In the rows, 128 means zero.
Each row of X is roughly a mix of the hidden directions of one of several groups; one row fits no group.
X:
[[114 122 166 106 126 121 162 168 167 128 130]
 [156 142 161 137 171 151 104 125  92 133 120]
 [172 162 111 120  95 111 118 140 163 124 141]
 [ 94 107 128 123  99 155 114 122 166 132 169]
 [113 103 113 160 146  84 129 119 131  91 102]
 [147  85 148 138  84 158 108 123 147 124 122]
 [106 162 117  95 159 108 103 128 103 115  99]
 [144 143 155 110 143  86 132 136 136 128  75]
 [121  88 132  98 150 142 161  92 109 124 151]
 [123 141 169 144 130 147 103 144  73 123 123]
 [116  78 126 132 151 136 105 140 168 108 151]
 [127 101 118 123 131  70 129 114 125  86 115]
 [172 104 149  88 132 116 110 109 110 128 103]
 [135 113 112 133 133  72 144  90 133 127  95]
 [138 133 122 182 149 144 142 116  92 152 107]
 [101 164 151 161 112 127 145 160 123 143 160]
 [132 175 123 104 107 134 115 113 113 178 126]
 [172  94 126 170 103 114 148 127 146 118 130]
 [125  83  97 127 146 172 155 109 119 121 127]
 [110 134 145 145 200 122 129 124 131 135 146]
 [150  84 144 121 162 132 161 126 163 132 143]
 [141 113  80 102 146 133 126  91 137 100 105]
 [130  79 118 151 153 148 135 124 115  81 124]
 [100 134 136 103 127 158 162 148 122 170 153]
 [142 162 161 123 110 161 147 120 116 171 142]
 [108 130  96 116 125  67 141 155 125 114 139]
 [161 123 125  81 163 121 117 100 115 143 104]
 [121  97 116 146 128 136 148 142 146 144 189]
 [125 136 135 149 113 139  73  99 141 103  99]
 [ 99 121 103 105 166 150 141 140 124 140  83]
 [118 116 125 115 115 137  85 122  71 150 113]
 [105 143 127 138 156  92 102 129  81 109 110]
 [113 175 124 124 131 130  81 138 128 121  87]
 [136 132 145 191 168 121 108 129 122 126 131]
 [137 157 120 113 113 161 158 137  75 127 115]
 [ 88 122  92 142 118 120 104 110  97 115  95]
 [134 159 141 142 137 147 153 122 190 135 134]
 [105 134 138 139  82  85 102 152 122 109 117]
 [118  83 148  89 156 159 122 131 140 112 115]
 [126 103 130 154 141 165 105 126 118  78 105]
 [111 134 124 135  92 134  94 123  70 127 115]
 [115 135 122 138 118 142 131 144 172 179 159]
 [145 130 109 121 162  76 123 131 124  94 103]
 [164 134 164 128 124 141 110 150 167 110 161]
 [128  80 132 126 126 120 152  84 112 115  94]
 [148 142 128 128  94  97 152  82 118 140  98]
 [166 174 136 141 125  90 157 132 145 132 128]
 [ 96  77 129 113 117 160 112 120 125  93 125]
 [162 103 143 107 109 129 120 142 105  83 100]
 [ 93 148 110 152 102 166 102 149 137 149 141]
 [156 125 121 164 103 123 105  88 136 156 154]
 [154 141 158 173 128 160 157 151 116 141 134]
 [156 169 147 133 120 128 119 168 156 141 158]
 [138 129 136 100 181 161 110 115 151 109 112]
 [ 87 131 131 104 107  77 117 142 114 115 108]
 [132 178 142 134 112  93 109 168 138 143 132]
 [112  85 105 133 142 144 155 127 129 137 178]
 [157 111 100 113 166 105 155 117 163 111 131]
 [ 81 108 147 162 156 150 149 136 118 126 149]
 [144 105  94  89 127 119 131  97 139  95 101]
 [173 135 128  90 124 114 120  99 118 118  89]
 [134 109 115  97  97  82 139 137 143 165 130]
 [132 155  95 144 102 132 122 125  71 123 111]
 [114 107 139 167 110 101 102 123 164 129  94]
 [106 132  74  96  99 108 135 121 127 122 102]
 [123 163 133  74 148 126 147 124 136 164 139]
 [134 146 176 166 103 138 139 100 106 115 116]
 [137 171 109 112 102 137 160 131 100 164 119]
 [153 166 136 122 138 162 160 130 134 168 148]
 [162 108 161 112 172 126 139 135 157 149 137]
 [114 100 145 156 151 180 143 143 141 133 151]
 [ 95 116 107 136 158 157 139 134 131  75 128]
 [120 120 141 169  91 151 172 111 140 143 135]
 [136 160 145 110 111 162 117 139 149 137 178]
 [149 135 153 106 122 117 160  97 133 178 142]
 [140 135 121 127  63 113 108 131 107 130  97]
 [111 172 143 111 112 136 160 145 167 121 104]
 [ 88 150 105 119 135  80 153 148 114 112 125]
 [150 131 182 140 109 136 102 124  88 114 122]
 [139 148 136  91 134  94  97 131  92 108 102]
 [140 124 170 137 149 171  85 120 128 114 127]
 [137 160 160 125 132  77 136 154 122 143 101]
 [114 127  88 148 140 132 129 143 100  89  89]
 [127 176 117 162 148 121 163 143 154 120 141]
 [108 143  97 150 178 102 155 119 140 144 134]
 [171 142  98 131 130 178 142 146 119 116 144]
 [122  96 150 129 127 140 149 131 189 120 152]
 [130 136 139 147 185 140 156 149 150 106 145]
 [136 167 130 154 153 144 107 107 109 173 136]
 [116 108  81 148 129 182 139 142 129 135 135]
 [112 124  98 138 121 172 168 155 130 152 142]
 [137 115 141 126 175 155  84 127 118 101 108]
 [107 152 174 110 129  80 107 126 139 140 127]
 [117 111 136 157 126  82 144 106 169 150 137]
 [156 102 103  97 148 115 128 104 160 163 127]
 [144 131 143 117  94 107 163  92 142 166 138]
 [128 135 140 132  95  82 144 130 106 138  81]
 [119 159 143 176 132 171 115 116 140 143 147]
 [167  99 112 106 136  92 149 110 158 108 129]
 [107 118 110 101 100 114 119 100 110 161  89]
 [149 159 159 141 137 137 125  94  93 133  91]
 [119 135 121  86 156 100 109 137 125  80 143]
 [148 138  96 158  96 166 100 107 116 136 141]
 [144 116  76 160 109 111 132 130  96 104 118]
 [ 96 156 166 139 148 160 139 166 126 121 126]
 [140 106 116 129 122  93 143 132 165 171 159]
 [144 118 133 119 174 151 101 118 101 101  95]
 [116 138 144  92 129 121 158 129 100 147 178]
 [151 150 164 167 159 130 147 141 134 102 148]
 [112 122 122 107 155  82 124 161 110  95 146]
 [107 104 110 100 119 138  98 124 115 183 122]
 [136 179 105 139 145 139 101 105 119 158 151]
 [129 100 135 101 140 146 162  98 110 127  82]
 [175 134 112 136 125 133  72 106 124 113 124]
 [129 157 131 145 113 118  83 125 134 112  76]
 [135 125 111 130  95  90  93 104 147 101 102]
 [ 93 143 130 110 140 137 114 128 127 139  64]
 [112  65 123 134 148 141 155 109 144 128 112]
 [ 84 131 131 174 123 162 119 139 117 115 154]
 [108 119 131 159  93 168 143 148 152 131 159]
 [121 108  91 139 157 113 107 130 123  91  88]
 [133 110 137 121 176 126  74 129 138 104 118]
 [100 110 135 139 104 135 110  88 119 123  77]
 [123 106 125 111 132  75 135 124 167 148 156]
 [136 128 143 125 105 190 158 134 137 156 134]
 [135 186 118 125 134 123 160 138 104 161 126]
 [177 115 168 154 120 144 134 150 155 122 130]
 [128 178 139 102 137 148 106 138 124 129  82]
 [123 140 127 162 129  90 159 105 100 117  92]
 [147 128 143 116 155 167 150 157 169 150 130]
 [147 160 105  81  86 118 126 128 119 147 128]
 [136 175 141 123 148 123 129 149 120 183 118]
 [117 113  93 140  89 149  86 104 114 113 134]
 [121 126 135 120 107 177 128 114 156 163 163]
 [126 146 149 152 195 110 135 131 116 138 126]
 [130 131 163 113 164 133  83 144 147 139 159]
 [105 147 115 177  86 131 125 120 141 141 158]
 [101 122 129 146 154  73 141 149 115  99 135]
 [131 140 160 157 164 125 167 156 149 138 146]
 [134 152 119 163 157 113 102 126  79 110 116]
 [119 150 125 105 119 141 161 181  98 110 123]
 [138 150 183 133 148 151 146 144 164 131 129]
 [141 123 136 129 142 116 148 160 155 146 186]
 [129 147 159  94 127 156 165 145 129 164 113]
 [135 109  87 175 107 137 103 115 124 100 116]]
Which two rows in each list fit none of the groups? Every other row fits one group, some only roughly. Give them in the order they come.
- z_292: [124 169 127 120 113  91 161 164 110 131 108]
- z_434: [137 130 127 152  83 155 101  96 103 102 128]
- z_408: [160 132 162 100 124 159  95 119 150 148 148]
- z_437: [ 96 115 181 119 136 165 133 132 116 148 144]
- z_569: [134 153 173 111 160 127 147 139 151  94 144]
- z_502: [109 123 149  77 168 107 136 105 118 118 116]
- z_999: [133 130 126 166 146 122 127 132 133 181 170]
- z_624: [ 97 153 104 137 154 115 120 180 135 146 146]
- z_479: [163 140 136 112 175 158 122 162 136 107 127]
- z_260: [ 68 128 143 103 123 126 132 129 113 167 140]
- z_293: [ 76 116 111 145 107 114  92 101 121 143 125]
- z_551: [ 84 133 131  93  91 126 143 156 146 142 110]
- z_370: [139 177 171 134 104 116 112 113 124 156 127]
- z_459: [154 133 136  92 176 103 143 134 126 113 159]
 -> z_569 z_479
- z_727: [109 159 132 116  82 151 115 106 125 102  96]
- z_369: [133 140 123 115 136 128 187 123  86 154 122]
- z_395: [150  79 128 139  87 138 125 127 126 122  87]
- z_244: [107 120 109 153 103 179 102 114 136 129 101]
- z_842: [101 115 138 143  76 129 137 123 118 158 166]
- z_616: [133 149 134 119  72  87 108 120 140 110 138]
- z_131: [153 115 133 169  92  98 114 113 134 109  95]
- z_841: [125  90 143 133 108 100 123  76 105 113 133]
- z_140: [147 137 157 151 172 121 134 114 175 140 133]
- z_657: [120 165 128 124 125  98 123 123 103  76 102]
- z_177: [140 145 146 138 117 109 152 176 140 162 159]
- z_189: [130 166 123 134 128 183  99 151 111 123 111]
 -> z_140 z_657
- z_956: [125 112  99 108 107  76 167 125 118 115 130]
- z_804: [163 166 130 100 100 133  85 119 124 141 132]
- z_891: [146 142 159 115 105  96 133 147  86 102 107]
- z_989: [125 130 129 127 144 155 145 167 128 125 188]
- z_928: [158 128 132 154 132 112 182 157 155 125 119]
- z_334: [156 114 170 113 119 112  88 133 119 109  95]
- z_574: [143 142 180 157 124 122 105  89 130 134 109]
- z_938: [125  82 133 142 145  98 165 111 119  93 123]
- z_664: [123 120 149 164 139 127 181 103 130 161 127]
- z_671: [158 124 156 126 138 113 150 116 163 154 172]
 -> z_989 z_671
- z_541: [112  98 120 125  87 114 150 145 150 108 169]
- z_812: [109 143 117 148 172 116 174 138 103 142 115]
- z_232: [158 125 154  81 147 147 105 119  98 110 139]
- z_16: [151 180 147 122 169 131 144 143 130 138 106]
- z_477: [ 99 131  90 127  93 106 115 130 161  95 119]
- z_825: [127 139 153 124 167  89 106 117 155 164 136]
- z_976: [159 101 176 116 149 129 143  87 126 129 125]
- z_252: [150  94 163 136  93 121 120 131 136 140  84]
- z_513: [134 114 153 155  93 106  83 101 119 127 146]
- z_453: [144 126 131 166  74 165 128 122 138 136 113]
- z_506: [113 137  67 113 141 103 134 133 129 164 122]
- z_87: [148 127 169  93 106 151 100 121 121 160 113]
 -> z_477 z_513
- z_861: [142 124 149 120 106  93 127 155 175 140 159]
- z_694: [132 175  93 119 113 140 137 146 112 103 164]
- z_264: [113 159 161 161  91 131 152 142 147 110 145]
- z_738: [126 146 107 173 141 129 149 133 159 146 170]
- z_762: [131 103  94 120 122 139 162 105  78 114 139]
- z_210: [119 163 131 102  70 139 109 134 121 148 141]
- z_693: [105 104 152  93 105 142 114 134 116  86 102]
- z_723: [111 129  91 179 151 154 156 142 133 123 131]
- z_431: [ 96 148  99 140 139  97 135 175 140 145 147]
- z_787: [136  86 128 104 128 177 164 125 122 120 143]
 -> z_861 z_723
- z_659: [125 182 104 117 139 164  98 144 113 120 119]
- z_48: [126 135 166 139 104 160  85 118  98 149 124]
- z_839: [165 158 125 167 158 135 124 129  89 123 118]
- z_259: [151 112 109 184 149 123 120 133 134  88 132]
- z_508: [136 138 131 159 118 127  74 116 152 100 156]
- z_192: [114 114 105 114 101 122 134 122 116  66 105]
- z_556: [114 160 134 119 144 127 149 103  83 135  87]
- z_585: [ 97 132 119 147 122  95 114 188 118 121 125]
- z_484: [119 106 125 155 115 145 153 124  98  77 105]
- z_773: [128 153 149 143 100  76 112 135 126 129 165]
- z_951: [151 120 139 139 162 127 126 159 184 133 148]
- z_794: [ 68 127 151 139 127 136 102 128 126 140 164]
- z_231: [138 118 141 118 154 165  82 129 164 149 135]
 -> z_556 z_585
- z_799: [116 114 151 111 107  72 151 106 105 137 124]
- z_584: [154  78 135 113 140 130 130 105 147  84 128]
- z_103: [105 134 133  81 183 135 147 137 125 141 128]
- z_284: [125  75 142 126 105 166 153 107 112 114 125]
- z_337: [123 128  99  80 141 105 107 168 124 114 149]
- z_522: [123 174 130 110 123 147 139 170 139 166 115]
- z_397: [162 150 152 129 167 124 107  99 116 101 105]
- z_860: [130 131 161 137 162 134 100 121 158 173 147]
- z_263: [108 100 107 146 108 121  91 122 111 168 155]
- z_962: [167 120  90 143 163 114 122 102 108 104 137]
- z_134: [157 159 129 174  92 126 123 154 107 132 121]
- z_532: [156 140 152 133 118  71 139 156 139 141 148]
 -> z_284 z_397
- z_135: [177 128 135 122 133 184 141 128 139 123 151]
- z_255: [ 87  73 138 134 104 141 124 128 151 113 138]
- z_274: [157  89 175 129 126 116 114 135 113  96 143]
- z_619: [160  92 131 113 152 142 182 120 125 125 143]
- z_672: [124 135 160 118 130 189 129 142 111 157 114]
- z_445: [145 116 149 110 156 129 140 172 168 101 131]
- z_428: [102 103  78 118 127 134 107 160 157 119 141]
- z_731: [111 153 108  72 119  89 136 139 128 112 128]
- z_116: [132  90 142 165  96 125 124 100 150 126 161]
- z_251: [152 116 158 168 162 113 158 147 148 126 113]
- z_90: [114 121 154 118 128 119  61 114 103 121 129]
- z_22: [126  65 136 116 112 156 157 124 143 118 121]
- z_14: [ 86 100 125  98 140 127 136  84 104 130 111]
 -> z_672 z_445
- z_847: [ 68 136 126 133 102 138 110 126 120 154 159]
- z_661: [153 110 153 175  93 121 156 112 122 144 124]
- z_286: [174 125 105 121  89 142 102 114 107 118 102]
- z_25: [141 127 108 149 115 134  65 115 115  97 128]
- z_317: [164 116 108 184 149 133 139 128 151 110 137]
- z_823: [107  89 157  86  97 143 117 140 145 115 127]
- z_757: [136 103 129 100 181 134 130  90 144 148 122]
- z_433: [143  81 164  86 139 127 114 144 127 146 122]
- z_646: [129 154 168 115 140 152 131  99 139 175 121]
- z_478: [134 102 142 156 113  91 151  83 136 116 110]
 -> z_661 z_646
- z_856: [166 115 168 116 113  99 146 127 129  88 118]
- z_807: [105 116 119  68 110 119 134 134 138 128  89]
- z_53: [ 99 143 116  98 101 137 100 155 135 121  83]
- z_500: [138 152 131 122 150 104 177 164 153 109 135]
- z_123: [139 141 178 141 166 114 110 103 136 158 128]
- z_759: [157 104 160 115 132 152 180 143 142 125 117]
- z_315: [145 142 156 141 141 171 135 172 125 103 150]
- z_813: [125 172  97 107 113 140 100 103  96 146 131]
- z_639: [171 129 141 122 117  92 171 143 125 130  98]
- z_824: [141 162 156 143 113 120 144 144 152 180 119]
 -> z_53 z_315
- z_806: [114 127 168 143 119 134  91 120 104 167 100]
- z_530: [159 140 181 128 131 141 153 169 128 126 134]
- z_769: [ 83 155 141 129 135 134 154 140 143 161 165]
- z_724: [159 125 133 131 163 117 137 150 102  77 110]
- z_84: [143 130 135 104 178 166 102 128 129 159 125]
- z_272: [135 135 142 108  94  81  98 121 159 126 150]
- z_741: [125 151 156 156  82 110  98 129 141 136 156]
- z_614: [121 149 139  83 154 136 150 137 158 131 168]
- z_887: [131 127 111 176 148 128 126 139 137  74 112]
- z_36: [135 119 113 132 117 148  90 138 109  95  78]
 -> z_887 z_36
- z_62: [134  81 121 110 103 108 163 103 117 101 128]
- z_955: [175 111 150 115 134 137 101  97 146 147 158]
- z_96: [ 93 119 157  86 150 139 136 100 122 140  97]
- z_358: [162  89  92 148  99 119 122 117 102 133 144]
- z_82: [152 111 160 111 153 148 112 101 164 158 135]
- z_558: [121  87 108 187 125 118 128 127 140 107 116]
- z_3: [ 80 169 126 132 112 157 122 140 116 156 114]
- z_303: [135 172 166  98 121 127 145 148 127 154 155]
- z_179: [147 100 155 140 108 124 115  80 139 100 104]
- z_242: [108 106 135 120 152 159 141 110 171 162 148]
- z_105: [130 132 125  78 123 111 157 137 171 144 103]
 -> z_955 z_358
- z_160: [ 73 139 127 137 110 116  88 120  96 129 137]
- z_355: [124 127  98 159 119 108 134 126 185  99 120]
- z_426: [136  88 156 140 152 147 173 102 138 134 136]
- z_137: [137 144 144  94  91  82 147 114 122 140 149]
- z_325: [112 129 139 164  73 162 128 125 129 103 132]
- z_493: [ 75  98 147 128 111 155 124 150 136 144 150]
- z_12: [123 133 146 108 121  71 102 136 150 129 163]
- z_118: [ 98  93 156 125 141 151 141 123 169 159 135]
- z_995: [136 121 158 101 144 152 124 134 151 165 171]
- z_278: [178 110 110 155 115  93 148 112 148 128 140]
 -> z_355 z_278
